The same turns and mirrors carry the whole set onto itself and the rows of a family onto each other. Which other rows belong to the same family as each row named below? List them in the order they appear above.
These 20 rows form 4 families of 5 rows each.
j_820: [ 33  -8  -2  19  28  -7 -12 -31   0 -24]
j_563: [-22  27  25   3   4 -17 -17 -34 -13   4]
j_878: [ -8  22   9  -3   8  -2 -38  21  -9 -15]
j_37: [-20  -2  15 -20   8  -3 -22 -46  -9  -6]
j_232: [ 25  20  14  40 -15  -3  26  -3  27   8]
j_746: [ 27  19  -9  20  45  -1  -7 -21  -7   1]
j_918: [ 30 -32  -6   0   7  18   4 -30  24 -18]
j_396: [ -7  -2   1 -23   8  14 -38  13  -1 -22]
j_204: [-21 -13  14 -29 -14  16  -4 -40  12   3]
j_559: [-12  13   9 -12 -26  23  -9  33  21   1]
j_840: [-12  32  14   3 -13   3 -20  33   6  -1]
j_74: [ 25 -11 -12  -5   9  39  24 -16  30  13]
j_966: [23 38  2 34 20  1 16 -3  7 20]
j_635: [21 20 -1 19 -2 24 34 -1 30 27]
j_432: [ 27  23  11  44  14 -20   0 -14   3  -8]
j_134: [ 28 -14 -18  -5  37  24  -1 -29   9  -3]
j_625: [-10  -9   2 -29 -13  28 -20  19  17 -12]
j_409: [-24   8  24 -13 -32  13  14 -24  21  18]
j_856: [ 27 -15   2  13 -20  21  28 -13  40   2]
j_113: [-25  33  30   6 -21  -8   4 -20   5  20]

The rest of the family of j_204: j_563, j_37, j_409, j_113
The rest of the family of j_74: j_746, j_966, j_635, j_134
The rest of the family of j_625: j_878, j_396, j_559, j_840

The same turns and mirrors carry the whole set onto itself and the rows of a family onto each other. Which other rows belong to the same family as each row named below? List them in the order they appear above.
These 15 rows form 5 families of 3 rows each.
j_85: [  7 -25  16 -65  -4 -54  18 -14   3   9  33   2   3 -14  33  16]
j_603: [ 41  -5  38 -39  19  15   1 -26   7   5   4  41  -2  -9 -13   1]
j_185: [ 31   7 -11   8 -14 -16  21  10 -41  -1  -3  17  -2 -27  -1  31]
j_288: [ 52 -21  12   2 -35 -31   9 -24  23  40 -20  13  -7  23  11  11]
j_87: [ 18   3 -22 -13 -12 -18  24   0 -44   8  -7  12   8 -40  13  33]
j_129: [ 48 -27   9 -25 -24 -40  14 -30  14  52 -23   9  11   7  27  16]
j_695: [-19 -16   1 -30 -28 -28   8 -17  25  -7  31  -3 -35   5  21   5]
j_391: [ 24 -24  -7 -15 -40 -25  11 -38  26  47 -26   4  -6  12  25  11]
j_161: [ 31 -16  39 -18 -10 -49   8   3  10 -11  41  12 -19  14   3  11]
j_49: [ 26  24   8 -25   4 -44  48 -19  -9  -2  18  14  33   2   6 -32]
j_826: [ 11  -3  16 -32   2  32  -2 -36  21   3  -1  32 -21  -9  -9  -5]
j_961: [ 14  -9  16 -63  15  20   5 -41   6  15  -2  32   2 -24   8   1]
j_311: [ -7  24 -16 -32  -9 -28  48 -32   3   0  12   3  22  -4  17 -37]
j_93: [  7   7 -27   5 -24  -6  20   0 -33   1  -7  11 -10 -31   7  29]
j_239: [ 11  31  -1   0 -14 -26  42 -20   8 -13  15  11   9  15  -3 -40]

The rest of the family of j_161: j_85, j_695
The rest of the family of j_93: j_185, j_87
The rest of the family of j_49: j_311, j_239

